Small tables with named rows and columns. After each table, cells are looked up by row and column.

Table gem
,rekem,vif,nokelim
sineb,201,161,187
tur,185,118,173
mozup,176,113,154
zum,123,118,149
zano,170,122,131
dovole,187,87,147
romod,179,13,50
zeperu,169,2,92

nokelim of sineb = 187
vif of zano = 122
rekem of sineb = 201
nokelim of tur = 173
vif of dovole = 87
rekem of tur = 185
rekem of mozup = 176
rekem of zano = 170
vif of sineb = 161
Row with the largest nokelim: sineb

Table per
fields: terod, gog
kenovuv: [185, 248]
nep: [6, 49]
foga: [155, 66]
vema: [25, 72]
murato: [51, 40]
revev: [155, 144]
tar: [67, 124]
pevo: [166, 71]
milim: [75, 53]
fab: [125, 97]

What is the gog of fab in per?
97
What is the terod of fab in per?
125
What is the gog of revev in per?
144
What is the terod of revev in per?
155
What is the terod of kenovuv in per?
185
What is the terod of murato in per?
51
What is the gog of foga in per?
66
What is the terod of nep in per?
6
What is the gog of kenovuv in per?
248
What is the terod of pevo in per?
166
What is the gog of tar in per?
124
What is the terod of vema in per?
25
Which row has the largest terod? kenovuv

baz:
,lir,dulef,nesuze,dubugib,vamutu,gofibu,faf,faniz
mus,-0.148,0.006,-0.039,0.168,-0.093,0.347,0.314,-0.318
vovofak,0.064,0.315,0.062,-0.331,-0.325,0.288,-0.131,-0.139
dinovor,-0.567,0.122,-0.076,0.214,-0.310,-0.515,-0.272,0.142
sefa,0.272,0.070,0.181,-0.446,-0.055,0.144,-0.400,0.263
noziruv,-0.051,0.189,-0.015,-0.309,-0.126,-0.029,-0.437,0.295
guk,-0.347,-0.040,-0.037,0.333,0.010,-0.098,0.304,-0.224
gazum,-0.157,0.093,-0.074,-0.200,-0.512,0.142,-0.422,0.320
lig,-0.061,-0.233,0.027,-0.082,0.067,-0.515,-0.287,0.137
difen,0.505,-0.183,-0.193,-0.305,-0.162,-0.215,-0.225,-0.011

What is the lir of lig in baz? -0.061
What is the lir of dinovor in baz? -0.567
What is the dulef of vovofak in baz? 0.315
What is the faf of gazum in baz? -0.422
What is the faf of dinovor in baz? -0.272
What is the dubugib of mus in baz? 0.168
What is the nesuze of gazum in baz? -0.074
What is the faniz of mus in baz? -0.318
What is the dulef of difen in baz? -0.183
What is the vamutu of lig in baz? 0.067
What is the faniz of noziruv in baz? 0.295
What is the lir of vovofak in baz? 0.064
What is the faniz of dinovor in baz? 0.142
What is the gofibu of lig in baz? -0.515
What is the dubugib of lig in baz? -0.082
What is the lir of gazum in baz? -0.157
What is the nesuze of difen in baz? -0.193

Table vinipif
	viz	guv	zem	kel
dur	43963	69665	52302	53727
magip	45764	33318	42944	28048
rumaref	88154	34030	24726	51817

What is the viz of dur in vinipif? 43963
What is the zem of magip in vinipif? 42944
What is the guv of rumaref in vinipif? 34030
What is the viz of magip in vinipif? 45764
What is the kel of magip in vinipif? 28048
What is the guv of magip in vinipif? 33318
What is the viz of rumaref in vinipif? 88154
What is the kel of dur in vinipif? 53727
What is the zem of dur in vinipif? 52302
What is the kel of rumaref in vinipif? 51817
What is the guv of dur in vinipif? 69665
What is the zem of rumaref in vinipif? 24726
Row with the largest guv: dur

Table bif
|  | duz | kifo | pimipu | venenup | kuvera | fimebe | gapadom |
|---|---|---|---|---|---|---|---|
| foti | 34929 | -27430 | -8586 | 18560 | -15188 | -33115 | 12755 |
| zed | -18855 | -10508 | 8403 | -48506 | -38360 | -16873 | 3233 |
| vure | -63437 | -13974 | -4277 | -23472 | -10332 | -35482 | -4697 |
| tovugi | 40184 | -17733 | -18366 | -13087 | -28779 | -49998 | -27698 |
| gok | 57700 | -19775 | 9217 | -2397 | -12108 | -23394 | -15837 |

fimebe of tovugi: -49998
kuvera of gok: -12108
duz of zed: -18855
venenup of foti: 18560
gapadom of zed: 3233
pimipu of gok: 9217
kuvera of tovugi: -28779

Table boranud
,dazir,fifopaf,zetivop,totavor
sisuk,-904,-5357,1336,-904
geg,-7988,885,-6815,-7988
dugugiz,3097,-6829,-4524,3097
novizuv,-9630,336,-7085,-9630
liziv,-2061,-9185,-757,-2061
gemeb,-1645,-1633,2749,-1645
pituzan,-4455,-1274,-258,-4455
sig,4732,-3533,-2456,4732
fen,-3460,-6969,-6095,-3460
num,2520,172,3810,2520
labe,4792,-6921,-1795,4792
gipopuz,-5172,-4437,-5466,-5172
gizut,297,-5735,-229,297
gak,5473,-2419,2306,5473

What is the fifopaf of novizuv in boranud? 336
What is the dazir of gemeb in boranud? -1645
What is the fifopaf of sisuk in boranud? -5357
What is the totavor of geg in boranud? -7988
What is the dazir of labe in boranud? 4792
What is the fifopaf of gizut in boranud? -5735
Which row has the largest dazir? gak

Table met
|  | fotanap | gazodu | teso | fesuvar | paf | bepifar | mura | kudita | vos | vipifas |
|---|---|---|---|---|---|---|---|---|---|---|
| rakege | 13.171 | -66.846 | -80.018 | -48.303 | 56.844 | -15.961 | 36.919 | -1.753 | -11.116 | -66.488 |
| penam | -27.143 | -15.493 | -9.562 | -7.270 | 25.811 | 36.950 | 36.420 | -11.157 | 1.376 | -15.187 |
| sama | -27.611 | 24.204 | 5.175 | 2.241 | -87.547 | -15.215 | 16.134 | -52.627 | 9.110 | 1.562 |
| ponoze | -29.936 | -60.589 | -84.717 | -11.476 | 19.574 | 0.848 | 72.599 | -7.582 | 27.180 | -20.416 |

vipifas of penam: -15.187
mura of sama: 16.134
kudita of rakege: -1.753
fotanap of sama: -27.611
kudita of sama: -52.627
vipifas of sama: 1.562
fesuvar of ponoze: -11.476
fesuvar of sama: 2.241
teso of ponoze: -84.717
kudita of penam: -11.157
gazodu of rakege: -66.846
paf of penam: 25.811
vos of penam: 1.376
teso of sama: 5.175
Which row has the largest bepifar? penam

sosoli.csv
,vam,feb,zogi,vuzis,siv,kura
porav,-1345,50135,61090,6757,-25666,12003
tuguzo,39451,1643,74714,68332,-22162,6343
memor,-13880,96325,52687,47838,-39523,8966
kipana,-7997,62991,-21900,14816,27298,12500
fonoka,22280,-6899,16966,-3834,24603,11782
ridu,21474,9122,26211,22078,11071,34570
sakanab,13002,55395,-45267,85366,39170,20227
fab,9379,-3165,-21836,-46654,56449,11906
toda,10201,29377,-70757,27323,71816,16957
letege,34723,-33176,-2680,-9460,51064,12092
lelu,21100,-4124,4103,-1217,32912,3003

fonoka, zogi: 16966
lelu, kura: 3003
toda, feb: 29377
fonoka, feb: -6899
ridu, feb: 9122
fonoka, siv: 24603
ridu, vuzis: 22078
tuguzo, kura: 6343
memor, kura: 8966
tuguzo, zogi: 74714
porav, vuzis: 6757
fab, feb: -3165
kipana, siv: 27298
sakanab, feb: 55395

geroz:
,mita,nuzosu,fir,luneziz,kire,bup
beruda,75,130,114,166,80,109
posolum,88,54,99,99,151,148
dubek,101,171,23,96,100,58
memiv,155,100,132,123,80,152
rup,166,125,144,208,103,81
vud,177,142,117,164,170,128
bog,157,169,93,170,103,118
gebig,119,121,168,21,112,122
zupo,145,95,127,143,173,125
dib,112,142,122,113,44,169
bunuko,68,131,128,51,188,120
keti,139,141,139,164,88,83
furopiz,77,113,97,118,78,80

fir of rup: 144
luneziz of zupo: 143
kire of rup: 103
kire of posolum: 151
fir of dib: 122
fir of keti: 139
luneziz of furopiz: 118
kire of bog: 103
bup of dubek: 58
bup of beruda: 109
mita of memiv: 155
fir of memiv: 132
fir of gebig: 168
nuzosu of beruda: 130
fir of dubek: 23
nuzosu of keti: 141
Which row has the largest fir? gebig

fos:
,roligob,maresat,tafa
zav,153,219,88
vugol,183,151,186
bimeli,63,184,73
matepuz,111,110,94
rezukag,123,169,156
tifat,133,167,137
ged,73,112,190
vul,151,170,167
kege,217,152,67

What is the roligob of rezukag in fos? 123
What is the tafa of ged in fos? 190
What is the tafa of matepuz in fos? 94
What is the maresat of bimeli in fos? 184
What is the maresat of matepuz in fos? 110
What is the roligob of vugol in fos? 183
What is the roligob of ged in fos? 73
What is the maresat of kege in fos? 152
What is the maresat of vugol in fos? 151
What is the roligob of matepuz in fos? 111
What is the roligob of bimeli in fos? 63
What is the tafa of vul in fos? 167
What is the maresat of rezukag in fos? 169
What is the roligob of tifat in fos? 133
What is the maresat of ged in fos? 112
What is the roligob of kege in fos? 217
Which row has the largest roligob? kege

